Points on a landscape with several valleys, each with its height.
z_690: [-1.21  1.65  2.38  3.37  5.89 -0.03 -4.34  1.94]  h=-0.00
z_887: [-1.56 -1.30 -2.16 -2.55  0.60  2.40  6.67 -3.33]  h=0.10
z_857: [ 2.04 -0.33 -2.97 -2.71 -6.52  0.83  3.75 -0.84]  h=0.13
z_177: [-3.14 -2.58  0.68 -0.05  1.69  1.28  3.79 -2.48]  h=-0.15
z_598: [-1.45 -1.15 -2.09 -2.46  0.44  2.33  6.63 -3.19]  h=0.07
z_530: [ 1.15 -0.61 -2.16 -1.84 -3.18  1.26  6.85 -1.87]  h=0.11
z_749: [-0.50  0.55 -0.75 -0.72 -1.07  0.55  2.50 -0.63]  h=-0.12
z_986: [ 1.38  1.41  0.14  0.23 -0.75 -1.81 -4.33  1.43]  h=-0.17
z_773: [ 2.18  0.51 -3.53 -3.02 -7.92  0.75  2.08  0.03]  h=0.16
z_988: [-1.04 -1.05 -2.49 -3.10  0.09  1.94  7.22 -3.12]  h=0.13
z_163: [-2.58 -1.16  0.98 -0.07  1.87  0.41  3.01 -1.56]  h=-0.55
z_13: [ 2.10 -0.85 -2.10 -1.57 -4.14  0.74  7.46 -1.87]  h=0.28
z_856: [-0.36  0.54 -1.29 -1.05 -1.60  0.98  3.34 -0.96]  h=-0.08
z_837: [-1.81 -0.21  2.26  1.92  4.23 -0.91 -1.01 -0.08]  h=-0.67
z_276: [-1.23  1.89  2.56  3.59  5.81  0.09 -4.82  2.28]  h=0.08
z_413: [-1.48  0.19  2.20  2.29  4.70 -0.98 -1.92  0.42]  h=-0.61
z_383: [ 1.47 -0.62 -2.27 -1.81 -3.25  1.00  7.43 -2.12]  h=0.19
z_295: [-3.06 -2.61  0.44 -0.15  1.56  1.52  3.93 -2.50]  h=-0.08
z_438: [-1.75 -1.23 -1.88 -2.19  0.63  2.33  6.26 -3.08]  h=-0.04
z_99: [-1.27 -0.89 -1.65 -1.96  0.02  2.10  6.20 -2.48]  h=-0.07
z_766: [-0.54 -0.66 -2.26 -2.38 -0.64  1.86  7.00 -2.72]  h=0.06
z_253: [ 0.43  1.29  0.50  0.54  0.44 -1.47 -2.84  0.83]  h=-0.21
z_556: [-2.85 -2.46 -0.80 -0.32  1.13  2.38  4.83 -3.25]  h=0.28
z_912: [ 3.31  1.43  0.42  1.20 -2.20 -2.38 -6.81  3.12]  h=-0.69
z_338: [-0.93  1.24  1.80  1.88  3.37  0.17 -7.97  3.08]  h=0.04
z_105: [ 1.95  1.45 -0.09  0.03 -1.63 -1.69 -4.04  1.36]  h=-0.14
z_663: [-0.46  0.85  1.63  1.35  2.26  0.03 -8.69  3.13]  h=-0.21
z_574: [ 2.74  1.60 -1.78 -1.39 -4.71 -0.58 -1.92  1.06]  h=-0.00
z_126: [-2.54 -1.87 -0.70 -0.98  1.19  2.01  5.04 -2.86]  h=-0.22
z_725: [-3.16 -2.75  3.35  1.58  3.50 -0.60  0.83 -0.97]  h=-0.32
z_265: [-1.33  1.97  2.42  3.33  5.46  0.07 -5.21  2.39]  h=0.07
z_28: [-2.45 -2.00 -1.36 -1.18  0.88  2.63  5.42 -3.37]  h=0.20
z_256: [-0.69 -0.76 -2.32 -2.62 -0.30  1.89  7.03 -2.95]  h=0.08
z_431: [-1.37  0.66  1.51  1.43  3.26 -1.01 -0.94  0.08]  h=-0.51
z_337: [ 0.36 -0.67 -2.36 -2.43 -1.50  1.52  7.69 -2.59]  h=0.17
z_131: [-0.67 -0.69 -2.00 -2.10 -0.76  1.87  6.64 -2.47]  h=0.02
z_310: [ 2.98  0.80  1.51  2.34 -1.87 -1.63 -8.07  4.24]  h=-0.08
z_173: [ 3.46  1.13  1.25  1.98 -2.44 -2.25 -7.53  4.21]  h=0.00
z_586: [ 0.69  1.09 -0.65 -0.61 -1.94 -0.41 -0.23  0.15]  h=-0.08
z_342: [ 2.46  1.22  0.33  0.71 -1.19 -2.13 -6.36  2.36]  h=-0.35
z_970: [ 4.36  1.95  0.37  0.66 -2.96 -2.76 -6.22  3.68]  h=0.17
z_784: [ 3.80  2.12 -1.89 -1.12 -4.74 -1.11 -3.26  1.49]  h=0.01
z_895: [-0.50  0.38 -1.14 -1.07 -1.31  0.96  3.67 -1.07]  h=-0.09
z_639: [ 0.57  0.14 -2.12 -1.73 -3.37  1.41  4.64 -1.13]  h=0.01
z_64: [ 1.87 -0.71 -2.24 -1.79 -3.89  1.00  7.16 -1.77]  h=0.18
z_897: [-1.47 -1.26 -2.17 -2.60  0.39  2.40  6.68 -3.27]  h=0.06
z_686: [-1.33 -0.99  3.10  2.85  5.75 -0.33 -2.14  0.29]  h=-0.15
z_103: [ 0.96  1.37  0.36  0.60  0.09 -1.77 -3.71  1.13]  h=-0.20
z_550: [-1.59  0.24  1.67  1.20  3.19 -0.98 -0.25 -0.10]  h=-0.55
z_737: [ 4.33  1.79  0.39  0.83 -2.97 -2.72 -6.37  3.46]  h=0.05
z_241: [-2.13 -0.42  1.86  0.99  2.89 -0.67  0.56 -0.56]  h=-0.62
z_427: [ 3.25  1.38  0.47  1.05 -2.15 -2.41 -6.82  3.03]  h=-0.69
z_763: [ 4.64  2.32  0.14  0.14 -3.22 -2.74 -5.92  3.17]  h=0.16
z_378: [-1.22  1.23  2.51  3.54  6.03  0.06 -4.22  1.84]  h=0.04
z_171: [-1.60 -1.00 -1.46 -1.76  0.40  2.06  5.79 -2.52]  h=-0.13
z_357: [-2.54 -2.28  3.44  2.08  4.61 -0.56 -0.53 -0.55]  h=-0.23
z_12: [-2.22 -1.83 -1.40 -1.48  0.86  2.47  5.61 -3.22]  h=0.05
z_435: [ 2.35  0.82  1.29  2.04 -1.27 -1.61 -8.03  3.75]  h=-0.38
z_752: [ 1.13  1.35  0.53  0.57  0.11 -1.79 -4.18  1.50]  h=-0.21
z_236: [-1.81 -0.70 -0.36 -0.83  0.77  1.02  4.03 -1.64]  h=-0.29
z_602: [ 1.78 -0.82 -2.07 -1.71 -3.33  0.87  7.91 -2.18]  h=0.29
z_445: [ 4.35  1.67  0.63  0.92 -2.83 -2.74 -6.64  4.07]  h=0.29
z_434: [ 3.26  2.01 -3.33 -1.91 -6.56  0.01 -1.20  1.04]  h=0.10
z_480: [-3.31 -2.76  1.20  0.21  1.98  0.86  3.22 -2.15]  h=-0.22
z_513: [-0.37  1.41  1.39  2.14  3.24 -0.99 -5.81  2.19]  h=-0.66
z_123: [-2.83 -2.29  0.19 -0.49  1.57  1.41  4.16 -2.37]  h=-0.31
z_940: [-0.35  1.35  1.41  2.03  3.45 -1.04 -5.23  1.94]  h=-0.60
z_877: [-2.85 -1.77  2.38  0.82  3.02 -0.50  1.41 -1.13]  h=-0.71
z_117: [ 3.58  0.93  1.29  2.10 -2.44 -2.13 -7.69  4.37]  h=0.09
z_798: [ 2.14  0.82 -3.62 -2.88 -7.87  0.80  1.53  0.30]  h=0.15
z_24: [-2.26 -1.70  3.20  2.14  4.71 -0.56 -0.77 -0.32]  h=-0.43
z_248: [ 0.41 -0.75 -2.29 -2.15 -1.69  1.45  7.58 -2.50]  h=0.14
z_622: [-1.07 -0.12  2.76  3.02  5.95 -0.45 -2.89  0.86]  h=-0.22
z_724: [ 1.93 -0.29 -2.98 -2.76 -6.99  0.80  3.34 -0.65]  h=0.14
z_493: [ 2.54  1.44  0.03  0.36 -1.86 -2.06 -5.36  1.96]  h=-0.26
z_562: [ 3.31  1.49  0.24  0.63 -2.43 -2.37 -6.17  2.60]  h=-0.56
z_192: [-1.25  0.03  2.53  3.02  5.54 -0.47 -2.72  0.78]  h=-0.36
z_90: [ 1.00 -0.74 -2.29 -2.02 -2.22  1.15  7.88 -2.36]  h=0.23
z_289: [ 0.77  0.62  1.68  1.66  0.45 -0.50 -9.07  3.56]  h=-0.50
z_803: [ 2.16  1.37 -1.02 -0.93 -3.36 -1.08 -2.52  1.00]  h=-0.06
z_533: [ 2.34 -0.50 -3.12 -3.01 -7.25  0.74  3.49 -0.67]  h=0.19
z_694: [ 2.23  1.10 -3.57 -2.62 -7.64  0.72  0.92  0.41]  h=0.13
z_211: [-1.23 -0.37 -1.20 -1.49 -0.24  1.73  5.22 -1.89]  h=-0.11
z_582: [-3.09 -1.98  2.44  0.68  2.98 -0.36  1.71 -1.27]  h=-0.69
z_20: [ 4.14  1.48  0.73  1.18 -2.81 -2.59 -6.80  4.03]  h=0.11
z_33: [-0.37  1.30  1.38  2.13  3.15 -1.01 -5.82  2.16]  h=-0.66
z_465: [-2.44 -1.82 -0.43 -1.02  1.21  1.80  4.87 -2.49]  h=-0.31
z_654: [-2.35 -2.10 -1.25 -1.12  0.94  2.71  5.40 -3.35]  h=0.20
z_410: [-2.94 -2.32  0.52 -0.32  1.75  1.34  3.99 -2.32]  h=-0.30
z_112: [-1.94 -1.30  3.00  2.32  4.78 -0.67 -1.12 -0.14]  h=-0.47
z_942: [ 2.10  1.23 -2.08 -1.58 -4.95 -0.08 -0.78  0.67]  h=0.00
z_868: [ 1.96 -0.31 -2.91 -2.56 -6.13  0.94  4.00 -0.81]  h=0.12
z_204: [ 3.18  1.77 -1.16 -0.75 -3.93 -1.43 -3.58  1.61]  h=-0.08
z_935: [-0.88  1.08  1.37  1.71  3.58 -1.23 -2.64  0.88]  h=-0.49
z_321: [-2.56 -1.25  2.02  0.86  2.90 -0.55  1.36 -0.93]  h=-0.71
z_720: [ 1.98  0.74  1.41  1.87 -0.67 -1.31 -8.44  3.64]  h=-0.54
z_802: [-0.36 -0.80 -2.31 -2.48 -0.79  1.76  7.26 -2.69]  h=0.09
z_433: [-2.37 -0.69  1.03  0.10  1.98 -0.01  2.35 -1.17]  h=-0.53
z_439: [-1.40  0.53  1.67  1.50  3.41 -1.07 -1.04  0.22]  h=-0.54
z_78: [ 2.58  0.68  1.40  2.28 -1.44 -1.52 -8.24  3.94]  h=-0.25
z_736: [-1.06  0.44  2.78  3.38  6.02 -0.12 -3.46  1.24]  h=-0.06
z_42: [-2.87 -1.54  1.76  0.48  2.65 -0.15  2.23 -1.34]  h=-0.67
z_982: [-1.39 -0.32  2.71  2.67  5.26 -0.66 -2.19  0.49]  h=-0.46
z_947: [ 0.77  1.30  0.77  1.00  1.07 -1.80 -4.87  1.69]  h=-0.31
z_348: [-2.38 -0.84  1.02 -0.03  1.89  0.11  2.57 -1.27]  h=-0.52
z_277: [ 2.36  1.09 -3.43 -2.58 -7.41  0.60  0.93  0.32]  h=0.10
z_89: [ 4.47  2.56 -1.42 -0.72 -4.19 -1.80 -4.30  1.93]  h=-0.00
z_769: [ 5.05  2.71 -1.11 -0.61 -3.92 -2.18 -4.78  2.32]  h=0.17
z_902: [ 0.50 -0.48 -2.26 -1.88 -2.00  1.54  6.96 -2.05]  h=0.07
z_812: [-1.51 -1.11 -2.22 -2.83  0.48  2.23  6.85 -3.37]  h=0.14
z_882: [ 1.79  0.60 -3.07 -2.50 -6.58  0.87  1.80 -0.01]  h=0.06
z_164: [-2.18 -1.26 -0.28 -0.94  1.14  1.40  4.40 -2.07]  h=-0.36
z_733: [ 5.12  2.73 -0.73 -0.54 -3.64 -2.30 -5.18  2.59]  h=0.22
z_951: [ 2.45  1.40 -1.71 -1.23 -4.47 -0.56 -1.53  0.84]  h=-0.01
z_162: [ 1.10  1.22  0.56  0.78  0.24 -1.73 -4.88  1.61]  h=-0.25
z_487: [-2.63 -1.72  2.90  1.64  3.95 -0.67  0.10 -0.66]  h=-0.63
z_669: [ 0.24  1.31  0.97  1.59  2.08 -1.52 -5.29  1.81]  h=-0.46
z_525: [-0.31  0.30 -1.52 -1.28 -1.96  1.20  4.18 -1.07]  h=-0.05
z_716: [ 0.31  0.95  1.24  1.53  1.49 -1.01 -7.77  2.79]  h=-0.86
z_952: [-2.19 -1.86 -1.51 -1.47  0.77  2.54  5.86 -3.38]  h=0.13
z_340: [-3.20 -2.56  0.48 -0.05  1.66  1.30  3.98 -2.45]  h=-0.12
z_81: [-1.30  2.04  2.55  3.43  5.49  0.24 -5.11  2.57]  h=0.14
z_583: [ 0.50 -0.30 -2.15 -1.82 -2.72  1.48  6.33 -1.81]  h=0.05
z_107: [ 3.59  1.31  0.41  1.02 -2.40 -2.36 -6.74  3.07]  h=-0.72
z_836: [ 1.75 -0.52 -2.40 -1.97 -4.58  0.98  6.04 -1.59]  h=0.14
z_646: [-1.55 -0.38 -0.73 -1.07  0.11  1.37  4.49 -1.71]  h=-0.20
z_384: [-0.33  0.83  1.51  1.60  2.32 -0.26 -8.39  2.96]  h=-0.57
z_4: [-2.55 -1.33  2.42  1.28  3.44 -0.65  0.55 -0.80]  h=-0.73
z_129: [-0.76  1.15  1.78  1.84  3.25  0.03 -7.86  2.99]  h=-0.17
z_593: [-3.28 -2.81  3.47  1.64  3.70 -0.65  0.60 -1.09]  h=-0.22
z_831: [ 1.31 -0.57 -2.32 -1.82 -3.55  1.17  6.82 -1.80]  h=0.12
z_422: [ 1.84 -0.62 -2.34 -1.87 -4.27  1.04  6.48 -1.67]  h=0.16
z_542: [-1.98 -0.80 -0.15 -0.76  0.93  0.98  3.96 -1.77]  h=-0.33
z_658: [-3.37 -2.86  0.55  0.26  1.82  1.45  3.72 -2.60]  h=0.16
z_506: [-1.59 -0.66 -1.31 -1.56  0.14  1.83  5.59 -2.33]  h=-0.14
z_840: [-3.07 -2.34  0.33 -0.30  1.69  1.39  4.01 -2.56]  h=-0.24
z_648: [-2.59 -1.32  1.56  0.37  2.48 -0.01  2.12 -1.24]  h=-0.65
z_713: [-0.76 -0.77 -2.23 -2.58 -0.45  1.81  7.08 -2.84]  h=0.08
z_370: [-0.37  1.08  1.63  1.80  2.76 -0.33 -7.84  2.96]  h=-0.56
z_594: [ 3.72  2.15 -3.03 -1.69 -5.83 -0.13 -1.80  1.16]  h=0.09
z_82: [ 3.82  1.94 -0.34  0.01 -3.22 -2.32 -5.41  2.26]  h=-0.37
z_861: [-2.80 -1.78  1.15 -0.14  2.06  0.66  3.28 -1.79]  h=-0.57
z_364: [-1.40  1.97  2.43  3.11  4.96  0.25 -6.01  2.73]  h=0.16
z_522: [-2.90 -1.87  3.02  1.51  3.77 -0.69  0.49 -0.87]  h=-0.63
z_576: [-1.70 -1.23 -1.99 -2.31  0.62  2.44  6.46 -3.39]  h=0.06
z_72: [-2.63 -1.15  1.70  0.33  2.49 -0.28  2.01 -1.13]  h=-0.65
z_318: [-0.10  1.01  1.41  1.81  2.43 -0.80 -7.53  2.76]  h=-0.83
z_789: [-3.16 -2.10  2.34  0.56  2.73 -0.21  2.01 -1.39]  h=-0.64
z_655: [ 3.38  1.30  0.60  1.22 -2.37 -2.46 -6.91  3.27]  h=-0.71
z_191: [-1.25  0.55  2.42  3.01  5.58 -0.60 -3.05  0.92]  h=-0.37
z_775: [ 4.33  1.86  0.45  0.83 -2.88 -2.65 -6.34  3.65]  h=0.17
z_371: [-0.30  1.18  0.86  1.10  1.85 -1.34 -2.27  0.69]  h=-0.31
z_39: [ 0.64  1.27  0.87  1.21  1.35 -1.67 -4.90  1.69]  h=-0.33
z_777: [-1.66 -1.22 -2.00 -2.55  0.58  2.41  6.56 -3.43]  h=0.11
z_906: [ 0.41  0.81  1.31  1.55  1.40 -0.77 -8.26  2.99]  h=-0.88
Which row is at the bottom of the valley that each row below runs down into?
z_384 -> z_906
z_103 -> z_906
z_763 -> z_107
z_752 -> z_906
z_241 -> z_4
z_173 -> z_107
